Where one turn sends some rows of the set: a few examples, then the rows asked:
voza: [-14  13  17  12 -10  12  18   8   7  13  -8  -6  26]
rof: [-13   2 -20  -6  12   5 -22 -12  -9   9  16 -21   0]
nelop: [-10  -9   6  11 -20 -26  21 -11   3   3   5  -3   9]
buvus: [-19  20  17  -5 -16  -9  23   9  14  -3  13 -18  16]
mura: [-13 -14 -26  -5   7   8   7 -14 -19  13  17 -13  10]
kolim: [-9  4 11 14 -7 21 15  9  7 17 -7  0 22]
vesa: [-23  17  -9  -9   7 -10 -17 -13  -9   2  13 -31   6]
detik: [-26  11  -7  -9  -4 -18   2 -19 -14   9   8 -35  18]
gam: [-23  -4 -16  -8  -2  -7  20 -18 -21  12  12 -22  20]
vusaf: [-1  2 -2  0  0 20 -1 17 18  1 21  0 -3]
kave: [-11  -3   7  -1 -23   0  36   5   8  10  12 -10  18]
Gile: [-10 -13 -25  -3   2   6  -5 -17 -16  18  13 -18   7]
Vetid: [-19  -7 -17  -5  -7  -8  10 -22 -18  19   9 -26  17]
kodi: [  0 -13  -4   2 -12  18  22   9  10  12  17   1   6]
rezi: [-16  10  13   7 -13 -32   6  -6   9  -8   6  -9   5]
nepem: [-13  23  12  -5  -2   3   0  17  21  -8  18 -13   2]
poral: [-30  15  -7 -12   4 -15   9 -15 -15   1  14 -30  18]
Zegu: [-8  9 10 13 -2 25  4 13 10 13 -4  1 16]
tet: [-13  19  15  12   1  20   0  14  12   7  -4  -4  16]
siv: [-14   1 -22  -7  18  10 -12  -8 -11   3  21 -15   1]
Voro: [-25  19 -11 -11  15  -5 -11  -8  -9  -5  18 -26   6]
nuf: [  1 -21  -4  15 -13 -11  11  -8   4   6   9   7   0]
vafaz: [ -9  10   8   9   0 -20 -13  -1  14 -12  11  -3  -7]
Vogus: [-17  21  19  10  -6  12   9  11  10   8  -7  -8  22]
viz: [  1 -10  -3  14   0  -6 -10  -1  11  -2  13   7 -10]

vusaf moves to kave
kolim moves to Vogus
nuf moves to rezi
And these:
vesa moves to Gile
poral moves to siv

Where one turn sends some rows of the set: a few examples, then the rows asked:
rinem: [-14 -27  33 -21  13   9  12  -9   5   5 -15 -18   9  -3  -1   0   8   3
  15 -21  -2]
zifef: [ -6  -6  19  -5  16  22  17 -11   0  32  16   3  44  -5  -8   6 -14  10
  14   1 -14]
bevi: [-10  10   9 -12 -11  -6  19  -4  -4  32  25  -8  36  17 -26  -9  14   4
   3  -3 -13]
giguv: [ -6   1  20 -33  -5  -5  39  11 -11 -20  -6  -8  -8  -4  -9  -7   3  10
  15  -2 -13]
Pasar: [ -6 -11  27   6  -3   3  17  -4 -17  21   0   3  35  16  22  13   6   0
   8   3 -13]
fama: [-32   0  14  -7   4  -5  43  11   0   8  24   0  17  22   2  -3   7  -2
  12  -3  22]
Fos: [-21 -10  38 -20   9   0  37   2 -15  13  14  -8  23  37   6   1   1   8
   4 -14   4]
romat: [-26   2   4 -19  -2  -4  42   7  -3  -6   7   6  -3  -2  -5 -25   8  -8
   8  -1   4]
Pafu: [-15 -32  28 -16  -9  18  16   6  15  17   8 -14  12  17 -10   1  -4  20
  12 -15   9]
Gov: [-13  -1   9  14  -7  18  16  -9   8   6   8   5  16 -28  -3  11  -9  12
  12  13 -10]
gomep: [-12   9  14 -11  -8   9  21 -27 -12   2   1 -27   2   9  -7  19  13  13
  -7 -22 -14]
Sev: [-25   0  20 -13   5  -1  42   7   3  -1  23   5  19  25   1 -14  10  -7
  12   4  20]
Foze: [-10  14  12  -5 -16  -6  16  -5 -14   5   4 -28   3  -6   0  14  18 -10
   9  10 -17]
Vafe: [-12 -11  13  12   1  28  23  -7  -3  20  18   9  33 -15   1  10  -3   3
  23   9  -6]
Fata: [-11   0 -11  -6   5  20  39  -7  18  -7  11  -6  11 -11 -10   8   8  28
  17 -15   1]
vedu: [-16  -6  21   4  12   1  20  -2  -9  16  32   6  44   9   9  -2  -9   0
  25  -1 -11]
Vanu: [-28   1   2  16   4  -1  25 -10  13  17   5 -10  21   1  16  13   3  10
   4  -6   7]
sezu: [  1   8   2  -8 -14   6  30   0 -27  11  25  -5  20   1  -8   0  27 -11
  23  -3 -16]
vir: [-13  -3  40 -36   1  -4  35   2  -7   2  -2 -23   6  18   4 -11  -8  19
  -1  -3 -10]
rugag: [ -3  18   2 -21  -7   2  26   0  -4  28  33 -10  31  12 -27   1  11   1
   5 -11  -1]
Sen: [  4  15  18 -19 -12  12  28 -12   6   8  11 -22  24  30 -18  23   9  15
  13 -15   3]
roka: [  7   7  29 -21 -22  11  26  -9   7   5   8 -16  33  25 -26  13  18  18
  12  -8  -4]
fimen: [-20  -8   3 -10   1  21  23 -13   2 -13  -7  -5  -3 -23 -10  12 -12   8
  16  -1  -1]
malu: [-27   3  -1 -15  -1  -4  46  11  -4 -10  14   5  -3  -5  -8 -14  10   1
  14  -6   8]
rilu: [-21  -7  37 -24  11   6  40  -3 -10   6  21  -8  22  34   6 -11   2  14
  -1 -11   5]
dute: [-10   4  -1   4 -10   5  30 -12 -25  14  16  -8  22  10  -3  -6  32  -2
  28   1 -15]
Zala: [-10  -3  20 -30  -9   0  43   5 -10 -14 -12  -8  -9   2   2 -17   2   8
  15  -3 -12]
gine: [  0   1  14   1   1  19  17 -21   4  -2  -2   5  16 -19  -9  10 -14  28
  11  -4 -23]
Loti: [ 12  -1   8 -35   1  15  26   9   9  -5  10  -6  20 -11 -28   5   0  22
  13  10 -15]
ded: [ -8 -16  10  -5 -10   4  16  10  -1  13  33   4  14  16 -11 -17  -5  30
  12  -2  12]
Teku: [-32  -5   1  10  14   8  22  -8   0   1  16  -1  16 -12   7   5  -2 -10
  27   9  -1]
sutu: [ -4  -4  21 -15  22 -13   7  -8  -9  -8  -7  -6  11 -16   5 -13  12   1
  22  -2  -2]
fiker: [  8   1  25 -11  10  17  16 -16   8  12   0   0  36  -2 -11  14 -19  24
  20   1 -20]
fatu: [-16  13   8  -4 -11  -3  20 -13  -6   6  -4 -33   7  -9  -5  10  23   2
  14  17  -2]
Ribuv: [  3  -6  26 -29 -12  18  21  -6   0  -4  -5  -4  15  -9 -17  11 -26  27
   9  -9  -7]
Gil: [  2   0   7  -4   6 -12  12   2 -16  -6  21  11  15  -2  -1 -23   8  20
  24   7   6]
Poto: [  8 -12  24 -27   2   9  13   3 -23  18   8   5  31   1 -11   0   0   8
  -5   6 -29]
pego: [-10  -6  41 -38   5  -8  29   5 -16   2  -3 -17   8  17  -4  -2  -7  14
  -2  -8 -17]
Vese: [  3  -4  35 -21  -3   5  18  -1  -7  15  20   3  43   9  -6   1 -26  23
   9 -11 -14]
bep: [-11   5  16 -18 -10  16  24 -27  -9   1  -1 -25   9  -4 -19   8  22  20
  -7 -19  -6]

Vafe moves to Gov
malu moves to giguv
And these:
Foze moves to gomep
ded moves to Gil
fimen moves to Ribuv
vir moves to rilu
bevi moves to dute
Fata moves to Loti

Where one turn sends some rows of the set: a few examples, then the rows asked:
fof: [ -5  30 -27  22 -22   5 -10 -22  25  -5  11   0   6  -7  -1  23  18 -26
  27  24  16 -10  10 -12   6]
rifop: [-17  26 -44  -7 -16   6  -4  -9  14 -11  -5 -11 -29 -12 -15  13 -24   6
  28  16 -15  -7   8 -21  -3]
nebor: [-16  37 -32  -1 -27   4  -9 -26  42   4 -17 -13   0  -9 -18  32  -5  21
   4   7  20  -4  11  14  16]
Fizet: [-23   6 -32  -8 -19   6 -10 -18  23  -8  18 -26  -6 -23 -13   3  -1  -1
  24   8  -5   4   7 -33   4]
Lofun: [-27  15   1   1  -4  16 -22 -16  31   0   5 -36   5 -16   3  -8   4   0
  16 -10   3  -9  18  -4   3]
bedeg: [-10  10 -26  26 -11   8  -4 -35  24  -5 -24  -9  -4  14 -17  15 -13 -16
   1 -11   1 -26   2 -11   0]
Papaf: [-19  31 -40 -10 -12  -1  -4 -16  22 -15   0  -7 -15 -22  -7  -5 -18  -1
  18   9  -9  -9   4 -28  -8]
nat: [-26  21  -9  -6 -21  22  10 -26  21 -17  -5  14  -7  -6 -18  15 -26  23
  20   7  -6 -34  10   1  22]
Gipag: [-11  39 -21   2 -32  35 -24 -28  36  15   4  -6 -19 -14 -15  35   0   7
  19   7   3  -4   4  12  13]
sopu: [-22  28  -6   6 -18  17 -32 -33  36  16   0 -31  -3   4  -9  35 -11   5
  12  21 -11  -5  11   5  21]
pip: [-42  32 -21 -12 -22  21 -28 -33   4 -23 -20 -10  -3  16  -2   8  -8   5
  18  18  13 -14  -9   4  -7]
puz: [  1  21 -26  -2 -23  13 -33 -22  25  21   6  -6 -16 -32   1  25  -1  12
   4  20   1   2   2   1  11]
rab: [-24  26 -13 -10 -30  -4  -8 -31  15  -9 -18  12   9  10  -7  -2   0   0
  36  15  -8 -31  15   3 -10]
Rizep: [-25  15 -25   1 -22   2   0 -12  22 -15  17 -32  -4 -26 -23  11  -1   5
  16  11 -16  -2  17 -14   8]
Rogot: [-28   0 -16  -9 -11  26 -17 -32  15 -15  16 -13  -5   5 -23  33 -19  22
   8   9  -4 -19  -1  -3  22]
kag: [-15  -9  -7  11 -22  17  12 -21  12  -5   9 -15   2   3 -18  15  -8  25
  19  18  12  -7   8  12  20]
ruva: [-14  15 -20  27 -11   7 -14 -26  33 -12  13   4   4   1  -9  30   2  -7
  17   7  17 -22  20 -29  -9]
belof: [-32   8 -15 -10 -21  15 -23 -17  23  -6 -17 -28 -14 -22   2   2   6   2
  14  -1   7   4  11 -32   7]
fabog: [-11  16 -15   5 -10   2 -31 -27   5 -14 -14   7 -21  13  -9  15 -16   0
  -4  14  -8  -4   5  23   1]
fur: [-11 -14  -2   7 -17  20 -14 -38  17  -9 -17  -1  -9   4 -23  -1   0   4
  -9  14  20 -23  14   7  -8]
kigik: [ 13  14 -33   0 -33   8  -6 -25  28  21 -14   6   3 -23  -9   7  -4  14
   5   6  14 -18  12  -2  -2]
Filov: [-26  35 -21  16 -38  10  -3 -14  30  22 -18  -6  -6   0 -14  17 -25  18
  13   0   8 -23  10  13   2]
Pifof: [-22  36  -1 -17 -10  28  -4 -32   0   0   1 -10   2   1  11   5 -12   5
  30  30   6 -26   7 -11  12]
Vora: [ -1  20 -31  -7 -32  -2  -1 -28  32  24 -12  -2 -10 -27 -14  12  -6  10
  -4  18  11  -3  12   5   8]
suzot: [ -8  27 -13  -2 -13  15 -21 -24   8 -17  -6  15 -22  11 -11  15 -24   7
   5  16 -19 -13   5  15  18]
Betop: [-11  24  -5 -12  -1  23 -13 -27   6   0   2  -8  -3  -1  17  15 -26  13
  26  25   1 -22  -1 -16  24]
voni: [ -8  -6  -1  16 -18  24   9 -12  18   4  -1 -10   0  -1  -6   7   4  11
  26  26  11  -8  18  18  13]
budi: [-39  23  -6 -10 -30  38  -8 -25  13 -11  -3 -18  16   7  -8  -2  14  -1
  23  15  13 -18  12   3   6]
nida: [-23  30 -21 -20 -15  19  -7 -16  29  -6  -6 -22 -25 -13   4  -7  -6   3
   0   6   6 -14  14 -21 -21]
sizo: [-28   3  -6 -13 -39   1  -2 -30  10  -1   8 -12  -1   2 -21  -3 -22   3
  -4  -8   5 -21  -4   3  13]
Ginu: [-16  -4 -17  16   3  26 -39 -31   5  -8 -11  -8   5  -3  -7   6   1   3
  15  24  -3 -21 -15   4  -3]
Pide: [-16   8 -26  21 -17   7 -16 -27  50 -17 -11   3 -12  -1 -21  16  -8 -23
  15  16   7 -28  -9 -19   0]
dizib: [ -5   0   2   6  -8  23 -35 -19  18 -14 -15  13 -11   0   9  11   3  14
  15  26  10 -26  15   1   4]
vikom: [ 12  10 -22  -4 -22   7 -39 -42  34   9  -2  -9  -5 -24  -1  23   1   7
   3  20  -4  -5  -2  -2   5]
nuki: [-25  21 -18 -16  -8   8 -17 -29  24   5 -27 -17 -28   5  -1  -4 -25  -1
  28  -4   8  -7   8  -9 -14]
papu: [-24  20 -37  10 -21   5 -12 -25  16  -1  -7 -10   0   0 -13  12  -7 -37
   7  13  31  -1  -8  -7   2]
semuf: [-40   8 -12 -15 -36   3 -22 -25   0  -7  -1 -19   3   5 -17  -3 -12   1
   1  -1  11 -20 -16   5  12]
nanaf: [-25   3 -25  10  -5  27 -31 -31   3  -3   2 -30  17   3 -17   8   2   3
  21  19  -1 -21 -15   0  -5]
vusi: [-11  23 -42  20 -27  -5 -13 -27  25  -9  -3  -5  -8   0 -16  17   1 -27
  11  19  20 -11 -14  -2  -6]
raba: [-20  34 -14   7 -25   3 -12 -18  28  -7  14   0   2 -10  15  16   5 -29
  27  25  22  -8   3  -4  -2]
lafes: [ -5   7  -3  19 -16   8 -13 -21  41 -10   9 -11  -5  10  16  29   4  -3
  31   7  -4 -29   4 -11  -2]
fuzek: [-15   3  -8  -8 -24   0  -2 -32  16  -4 -12  14  10  12 -11  -3   7   4
  23  18   4 -28  25   6 -15]

voni moves to rab
Vora moves to fof
And these:
nida moves to Gipag
Lofun moves to Filov
dizib moves to pip
Pifof moves to suzot
kigik moves to raba

